Each row is where one point has got to under a steady rotation. How many ticks took it there?
The counts run from 0 to 442.
[121 118 135 120 134 115 123 130 132 112  90 126 158 145  83 165 106 127
  89  92 152  98 122 101 124 122 128 120 127 183 203  66 128 146 121 118
  98 134 127  98 108 118 139 170  95 122 120]	174
[167  97 153 120 142 127 134 101 137 133 114  87 162 134 111 142  72  76
 109  92 136 112 135  63 132 146 125  83 141 173 164  91 131 130 151 136
 141 105  99  94 135 114 150 121  84 134 145]	82
[119 103 131 157 126 110 103  85 135  99  98  98 147 141  94 158 146 119
 106  81 141 136 126  61 145 111 118 134 119 143 167  57 135 179 125 134
 108 117 130 137 115 131 126 118  87 122  81]	219
[155 116 146 119 137 141 138 117 114 100  98 150 164 140 106 156  97 145
  84  74 153  99 110  97 140 125 131 132 134 202 182  68 120 141 137 128
 110 105 125  97 128 121 107 157  79 124 121]	144
[151 123 125 104 122 146 137 118 103  97  97 107 161 145  82 133  94  94
  97 109 177 108 132 104 134 129 114 128 133 194 177  78 118 158 134 137
 123 111 104  79 129 113 123 166  88  96 137]	142
[133 141 149 123 153  99 122  90 107 156 131  96 142 131  80 154 125 131
  77  86  99 117 140  67 138 122 153 157 122 146 149  57 144 150 135 128
 114 122 143 102 106 112 146 143  99 106  98]	279
[143 118 158  99 164 110 136  95 111 161 130  82 146 136  78 120 107 126
  95  79 122 124 128  66 150 137 168 131 127 150 127  57 147 140 152 123
  99 123 128  98 113 110 170 134  84 124 130]	17
[136 137 132 138 143 103 103  96 106 123 118 102 154 124 103 140 143  92
  96  85 115 135 125  84 145 114 146 136 107 146 132  45 142 193 146 148
 134  98 128 127 132 110 123 117  94  77  93]	268
[121 102 125 159 120 115  96 109 127  86  95  87 157 140  94 154 124  85
 111  95 158 124 129  96 137 118 110 107 116 157 176  64 136 198 133 146
 107 125 120 128 131 113 123 127  91 104  98]	202
[169 126 149 103 151 127 148 105 110 129 116 148 170 148 101 147  80 134
  96  86 144 105 106  74 128 138 117 123 128 199 165  76 132 129 126 142
 113  98 105  97 124 129 156 133  88 133 126]	108
[115 100 124 149 117 112  94  92 124  89  97  79 141 139  89 166 134 107
 115  86 141 128 149  71 142 121 111 120 126 139 169  70 130 188 120 127
 116 118 147 128 114 111 116 128  86 119  96]	220
[121 114 132 127 133 127 117 124 126  98  99  80 147 146  75 152  97  82
  99 116 176 111 131 104 129 115 107 120 134 184 184  84 123 169 135 138
  98 147 116 105 128 113 136 159  92  98 119]	172
[145 109 152 117 139 116 128 119 138 117 112 116 148 142 102 167  61 113
 102  93 145 100 126  91 124 130 122  98 134 205 192  87 118 129 137 124
 107 121 114  89 124 115 135 148  83 141 137]	119
[147 108 127  85 137 117 103 112  82 131 145 101 151 146 108 129  72  99
 113  85 141 107 136 105 107 135 124 131 111 160 157  84 103 160 150 136
 120 113 112  85 148  79 158 146  94 116 154]	367
[153  82 129 102 109 147 137 107 105 102 107 121 179 146  94 131 110 140
 131  70 159 116 127  87 145 160 137 114 139 173 180  86 130 150 133 118
 121  93 135  95 125  96 126 155  82 129 150]	441
[163 113 136 108 132 120 123  66 109 129 131  80 152 126 104 121  97 107
 121  93 121 130 115  55 162 144 139 130 126 161 124  73 127 156 148 143
 130  73 114 121 129 110 130 100  69 127 110]	43
[147 119 159 131 163  91 111  93 112 164 148  93 136 143 104 154  95 103
  82  80 121 121 132  62 110 120 130 135 115 141 136  74 124 153 148 136
 115 129 100 110 130 112 175 105  98 121 123]	328
[154 129 124 107 134 119 116  82  82 138 131  87 165 129 105 128 105  89
  96  83 116 115 149  75 129 127 132 146 117 142 132  64 121 170 137 150
 159  94 109  88 138  92 141 129 100  97 141]	318
[134 138 132 128 135 112 118  85 109 121 104 120 159 127  90 148 152 131
  96  79 117 127 129  62 149 129 139 148 116 140 145  51 146 169 121 137
 122  95 140 118 110 124 135 129  94 105  85]	249
[173 123 146 104 156 113 133 106  91 118 138 132 154 143 118 134  73 118
  98  91 155 120 113  90 145 144 119 129 126 208 133  94 140 164 142 157
 100  99 117 106 146 124 146 126  76 104 120]	91
[126 103 155 175 138 121 121 103 119 118  99 108 148 131  98 159 151 126
  99  65 134 120 153  63 147 134 145 119 132 136 144  61 148 174 143 127
 119 123 158 120 128 126 123 139  90 120  94]	236
[125 130 142 139 147 122 132 131 102 106  98 124 151 139  79 144 146 131
  88  88 160 121 127  92 146 123 141 147 120 167 153  48 151 179 138 143
  94 127 140 111 127 129 139 160  95  88  92]	212
[163 111 137 101 145 103 122  95 103 144 136 122 155 126 118 121 111 134
 115  67 105 121 104  82 145 141 167 120 108 167 139  45 148 149 151 122
 105  86 131 112 123 103 156 122  75 126 123]	23
[164  89 135 126 135 122 119  96 121 118 126  85 153 134 118 141  63  73
 121  89 148 114 133  75 138 156 114  87 131 175 157 104 122 154 143 144
 134 106 108  98 148 107 142 117  80 130 144]	81
[155 107 136  98 141  88 100 105 109 126 154  72 123 136 103 136  55  83
 120 101 122 116 138  83 142 153 128 103 127 172 148  99 129 161 142 128
 107 107 140  97 137  89 150 131  78 112 129]	50
[118 115 130 125 120 124 128 123 115 105  93 112 154 135  74 156 126 130
  96  84 142 100 155  94 135 131 141 134 132 154 192  63 136 163 120 106
 118 122 161  79 111 105 140 178  97 101 116]	210
[145  96 146  90 123 138 118  88 125 121 128  68 147 150  60 140  86 111
 133  97 160 124 128  79 144 123 117 135 138 168 167  98  97 153 141 118
  87 121 113 112 112  90 124 143  78 142 132]	415
[130 119 123 135 117 148 128 116  99  92  82 109 172 134  83 134 137 101
 101  91 162 109 139 108 139 131 129 125 127 164 182  58 136 180 132 134
 130 112 136  96 133 107 119 166  93  88 124]	197
[122 109 146 124 143 115 126 129 115 103  98 144 147 156  85 173 107 146
  91  90 157 107 123  90 132 133 116 138 126 180 184  71 139 157 121 128
  84 132 140 101 115 133 155 158  90 124 104]	175
[128 104 168 147 137 138 128 110 142 108  88 105 151 143  82 173 106 130
  98  86 153 112 123  70 140 119 122 128 143 183 177  78 121 141 142 124
  91 138 131 118 114 134 107 140  86 141 104]	169
[162 101 161 117 151 127 148  97 146 144 121  92 151 130 106 150  69 105
 106  87 128 108 125  56 140 148 129  97 141 182 161  91 131 113 142 128
 121 114 109  99 122 117 150 126  83 151 137]	83
[133  99 149 124 135 136 147 121 128 111  97  99 156 151  86 154  83  96
  93  93 168 104 138  82 118 131 105 107 143 182 181  87 132 134 138 128
 120 135  99  89 130 124 155 147  99 126 138]	137
[135 103 155 170 147  95 113 104 125 142 116 112 154 132 116 164 133 100
  95  67 113 117 143  72 124 138 151  96 120 136 157  55 154 167 154 137
 128 131 140 111 134 113 154 119  97 107 115]	272
[143 104 147  99 131 118 110 101 131 137 142  70 147 144  95 133  68  89
 118  88 142 108 121  97 122 114 130 119 117 170 158  75  96 147 161 130
 114 125  92 108 127  81 124 130  84 138 149]	379
[128 118 130 135 131 103 101  97 116 139 124  65 140 127  87 165 110  91
  97  87 111 113 174  66 125 134 143 114 132 123 160  80 132 168 125 115
 139 117 154  87 125  95 153 148 103 100 128]	276
[156 110 141 132 133 126 120 111  96  80 108 134 155 147 117 152  96 121
 109  94 174 124 110  99 135 128 106 133 126 198 157  77 123 184 144 153
  95 108 113 124 144 132 117 133  77 114 103]	146
[124  93 143 168 133 123 127 124 120 106  83 127 170 142 107 161 152 120
  98  66 144 113 132  87 129 136 140  98 118 146 167  42 155 178 142 140
 118 124 135 119 131 128 141 143  96 110 106]	217
[116 132 134 131 138 105  95 111 111  99 116  78 133 141  72 151 119 104
  94 108 146 127 146 100 142 129 126 145 123 154 172  72 141 196 124 131
  97 133 158 104 119 107 135 159  94  81  94]	226
[155 111 129  84 142 107  90 101  81 129 163  99 136 152 100 146  61 119
 112  88 139 110 131  95 120 124 118 154 106 176 152  90  98 168 145 136
 103 113 117  94 136  88 145 140  86 115 140]	366
[138 134 128 121 140  95  93  99  81 131 140  94 135 119  95 142 111 105
  98  95 103 120 155  95 136 127 145 144 114 147 143  73 131 191 133 139
 127 101 158  96 130  87 134 150  97  80 108]	281
[167 120 116  92 122 123 124  90 106 107 119 110 168 134 116 130  76  96
 111  96 139 112 112  95 140 137 112 107 119 192 167  82 121 148 131 147
 140  75 102 105 131 101 139 123  78 117 138]	93
